Each named move below is a turn or a mirror, shown by a few rows before and after it. Which moves, in which order, take the first row of each later pair to the second? The first pair is answered.
L (before -> after):
[-1  7 -8 19  9  1 -7  2  3] -> [15  2 -1  3 18  2 -2 -7  3]
[ -6  10   4  39 -13  14  -5   7 -27] -> [ 30  -2  22   3   8  15   6 -16 -29]
[-17  16   7   1 -27   6  -1  -2 -18] -> [  4   9  16 -21 -15   7   5 -14 -19]
F (before -> after):
[ 10  28 -15  31  -8  13 -11   5  12] -> [ 20  11 -15 -25  12 -11   1  -5  31]
[ 51   4   1   4  24  12  -8 -17  14] -> [-19 -28   9 -45  -8 -16   3 -13  14]
[ 11   6 -23  -7  15 -18  -2   9  20] -> [-24   0 -20  -4  -7 -19  -2  15  13]
[-26 -19  -3   1 -23   8  -5  14 -15] -> [ 27  -1  -8  23   5  22 -10   9 -11]
B (before -> after):
[ 12  -1   5  15  -8   5  -1  -8 -13] -> [ -7  -8   8   4 -17  -1   2  -7 -14]
[ 41  27  14  32  19  31 -19 -23 -16] -> [-18 -14  44 -28 -17  15  -2 -35 -34]
[  6   5   2  -4 -12  -7   4  -5 -22] -> [ -6   7  -7  -1 -14 -13   1   3 -15]
Pairs:
Each pair is two moves apart.
[ 11   5  10  19   3  19  -5 -12 -23] -> [ 20  -7   8 -20  18   1   4 -18  -8] : L F
[ 17  11  14 -11  19  -2  -1 -10  17] -> [-8 18 16 24 -5 11 -9 -1  1] : F F
[ -6   3  -2  24 -14   3  -6   1 -15] -> [  6  10 -16  25   0  -4  -8   6   0] : F L
[ 22  -9  16  -6   0  10   2 -20 -11] -> [  1   1   7  26 -14  16  -7  -6 -14] : L B
[13 -1  0 -8  8 -1  0 -9  5] -> [-13   0   1   8 -11   3  -4  -1  -4] : B F
[ -9 -16  23  -4 -15   7  -2 -15 -29] -> [-30 -16  13  -4 -21  -3  -4  -5 -20] : F B
[-14  -4   1   6 -15  -3  -6  13  -5] -> [-11  -7  -4  -9  -5 -14  -3  12   5] : L B
[15 14 -3  9 10 -3  2  4  7] -> [ -7  -3  16  -7 -11  -1   8  -4 -10] : B F
[-9  5  2 20  1 13 -3 -9 -2] -> [-10   8 -10  17   7   5  -4  -3  10] : F L
[ -5  -6   7  10   6  13  12   8 -10] -> [-9 -3  2 13  5 11 10 11 -7] : B B
[ -7  -4  13   8 -11  15  -2  -1 -19] -> [-24  -5   2   3 -14   2  -3   9  -8] : L B
[  8  -6   4 -23   3   7  12 -16   8] -> [-10  -8  10 -12 -14  14  11 -14  -4] : F L
[ 33   1  11   0  15  14 -15 -27  -9] -> [-43  -8   0  -1 -21  -5 -17  -4  -4] : F L
[  9   8  10  -1 -17   7   4 -12 -16] -> [ 24  10   4  -7  -5   3   4 -12  -7] : L F
[30 17 -6 16 14 18  0  7  7] -> [ 17  -7  23 -17  -3  21  11 -11 -14] : L B
[-1  5 -7 15 -2  4 -5  5  3] -> [ -8  -9   3 -14  -5  -3   3  -4   1] : L F
[-25   5  10  13 -22   9   1  -2 -23] -> [ -9  -8  21 -23  -9   0  11 -16 -21] : F B
[ 4  4  0  7 -1 -1 -6  2 -9] -> [ 4 -2  3 -9  1 -6 -1 -2 -7] : L F
[-12  12 -13  27  -2  -6  -2   5  -7] -> [  6  14 -20  14  16 -14   0   3   5] : F L
[ 22  12 -13   4   4 -10  -8   2  16] -> [-10  10 -11  17 -19  -7 -11   9   6] : F F
[ 2  0 -1 10 13  3  9 27  5] -> [-11  -4   1   4   7  -1  10  28   4] : F F
[-25  -5   2 -13  -3 -11   8   1  -5] -> [15  6 -6 -9 23 -7  7 -3  6] : B L
[  0   8  -8  18   4  -1 -13   5   2] -> [  0 -10   9 -18   4  -6  -4  -9  -3] : L B
[-35  -1   0   8 -18   9 -15  20  -6] -> [ 26   1  -6 -24  28   0  -8   5  16] : B F
[ -7   6  -9  17   0  -4 -10   5   2] -> [-12  -4  -8  -6   2 -14  -4   3   8] : F F
[  9 -14  -6 -19  -5 -12   9  -7   4] -> [ 21  -2 -18  -1   4 -10   4  -1  11] : B B
[ 10  10 -19   3   0   3  -9  -1  -6] -> [  8   4 -19 -14   3  -5  -5  -2  -1] : F B
[ 30  10   5  26   8  25  -1  -7 -16] -> [-18 -10 -17 -30   6 -23   7   8  19] : F B
[-18 -19   7 -30  -4 -12   8  -4   0] -> [ 12  -5 -11 -21  22 -16   4   1  19] : B L
[-19   8   0   8 -11   9  -8   2   5] -> [ 9 16 -4  9  7 11 -9  0 12] : F L
[ 50  12 -15  -5  34  -2   5  -7  18] -> [ 50   4  17   1  14  24   7 -24 -16] : L B
[-11   6 -23   0  -9 -11   0  12  36] -> [ 17  17 -17  26  -2   9  -4   6  24] : B L
[ 15  -8   1 -21   4  -8  -7  -8  -2] -> [ 14   7 -16  11   5  -4 -16   6   4] : L F
[ 13   7   4 -14   9  -7  13  -2 -10] -> [ 11  16   1  12   3   2   7   4 -15] : L B
[ 15  10  -2   1 -13  16  -6  -3 -15] -> [ -5   0   0 -17 -22   7  -2  -3 -14] : F F
[-11   0   8  21 -12  16  -1  -3 -13] -> [-11 -16   8 -24  -2  -4   8  -9   1] : F F
[-31  12 -26  12  -4 -15 -13  13  15] -> [ -7   9 -28 -11  16 -24  -8   5  27] : F F
[ 28  -8   1  -2  -2   0  -7 -25 -14] -> [ -9   0 -29  12 -10 -18 -15   1   8] : B B
[ 29  -5  23  -7   3  20  11 -19 -22] -> [-18  16 -28  26  -4  -6  -4  24  14] : B B
[18  8  9 15 -2 17  2 -8 -5] -> [ 11   2  15   9  -9  17   4 -12 -11] : B F
[ 20 -10  13  -2   1  -7  12 -13  -8] -> [-13 -11  11   7 -19 -10   9  -3 -11] : F L
[-14  -4  10  -3  -3 -17   3   7  -4] -> [ -5   4  13  17  -4  -4  -1   7 -12] : L F
[-31 -10   7   1 -23  -4  10  14  -3] -> [-22  -3 -13  -1  -6 -17   7  23  19] : L B
[-33 -19  -4  -7 -17  -7   0   2  -2] -> [-19  -4 -26   3   1 -15  -5  13  19] : L B
[ 17 -10  26  10  -7  24  -6   2 -30] -> [-17   3  -9  31 -12   6 -16  31  -6] : B B
[-12  -1   5  22 -22   9  -2   0 -18] -> [  8  13 -12  33  -3   6  -7   6  -2] : F L
[-19  -6   9 -13   5   3   3  -2   1] -> [ 9  3  7 -3 20  9  1 -5  4] : F F
[-10 -15  -4 -17   2 -14   1  -1  16] -> [ 10   2 -15  10  13  -6  -6   4  20] : L B
[20 11 -5  5 12  3  0 -2  4] -> [-17   6  -2  13 -13   4  -2   5  -5] : F F
[24  7 -1  6 10  1 -5  0 -4] -> [ 11  -1  -7 -16  11 -15  -2   3   7] : L F
[  9  10  -5   6  13  12   1 -12   8] -> [  4   1   9  -4   4  15   5 -19  -4] : L B
[-19  -3   5 -25 -16  -4   2  -1  -8] -> [ 19   8  -5 -26  12  -6   1  -3   7] : B L
[ -8 -25  19   9 -25   5   8   2 -17] -> [16 -5  1 38 -8 11 -1 10 -6] : B B
[-31  -2  -4   1 -11  -2   5  14   0] -> [-18  -1 -13 -12   5 -13   7  15  15] : L B
[ -4  10 -10  18  -9   0 -11   4   7] -> [ -2  -8   3 -21  -6  -8   0 -11   6] : L B
[ 1 12 -5 24 -1  3 -4 14  6] -> [-13  -9  18  -8 -15   2   7   0  -9] : B B
[13 11 -2  4 14  8  0 -2 10] -> [ -3   3  -5 -14  11  -4   3   1  17] : L F
[-20  16 -29  10   2 -18  -6  21  23] -> [  8 -13  24 -35  -1   2  12 -20 -15] : B B
[12  5 -5 11  8 -2  4  0  3] -> [  4   0  -8  -1   8 -12   6   2  10] : F B
[  0   3   9  10 -10  14   2  -3 -24] -> [  4  -5  14 -13  -5   7   8  -9 -21] : B L
[ -6  -9  11  -4  -7   7   2 -13 -14] -> [  8  -8  10  -9   4   6   4 -16 -10] : F F
[ 18  -3   0 -35  14 -12   2 -18  14] -> [ 11   9 -22 -14  17 -19  -5  -1  29] : B B
[-21   0  -6  -1 -12  -7  -5  10   7] -> [ 10   2  -9 -14  10 -10  -3   3  16] : F F
[-6  7 10  7 -2  5 -4 -2  3] -> [-3  9  5  8  3  2 -5  0  8] : F L
[  3   1  -9   9  -7   1   2 -11   2] -> [ -1   0 -12   5  -7  -4   1  -9   6] : F L
[ 24 -13  12 -37  20 -10  12 -20   5] -> [-27  15 -18  39 -10  -3  -9  19   7] : F B
[-12 -17  19 -22 -10   1   5 -12 -21] -> [  9 -12   2 -35  14 -13   6 -10   1] : B L
[  2   9 -13  22   8   0  -8  15  12] -> [ -1 -17  17 -23   1  -1   6  -7  -5] : B F
[ -4  -2   4   8  -7   9 -11  -5 -10] -> [-15  -6   1  -2  -9   1  -9  -3  -5] : L B
[-15 -10   6 -18 -32  -7   9  -2 -13] -> [35 15 -5 18 -5 10  0 -2 -8] : B B
[  9  -5  10 -20  17 -18   4 -10  15] -> [ -7 -12  25 -19  -1 -10   6 -15  -1] : F L
[-14   7  -8   8   0   3   0   3 -11] -> [  2  -1   1 -13   8   3   6  -8 -12] : F B
[ 37   1 -10  20  25  -8 -15   5 -13] -> [-28 -21  -9 -12  -5 -33 -10  15 -11] : B B
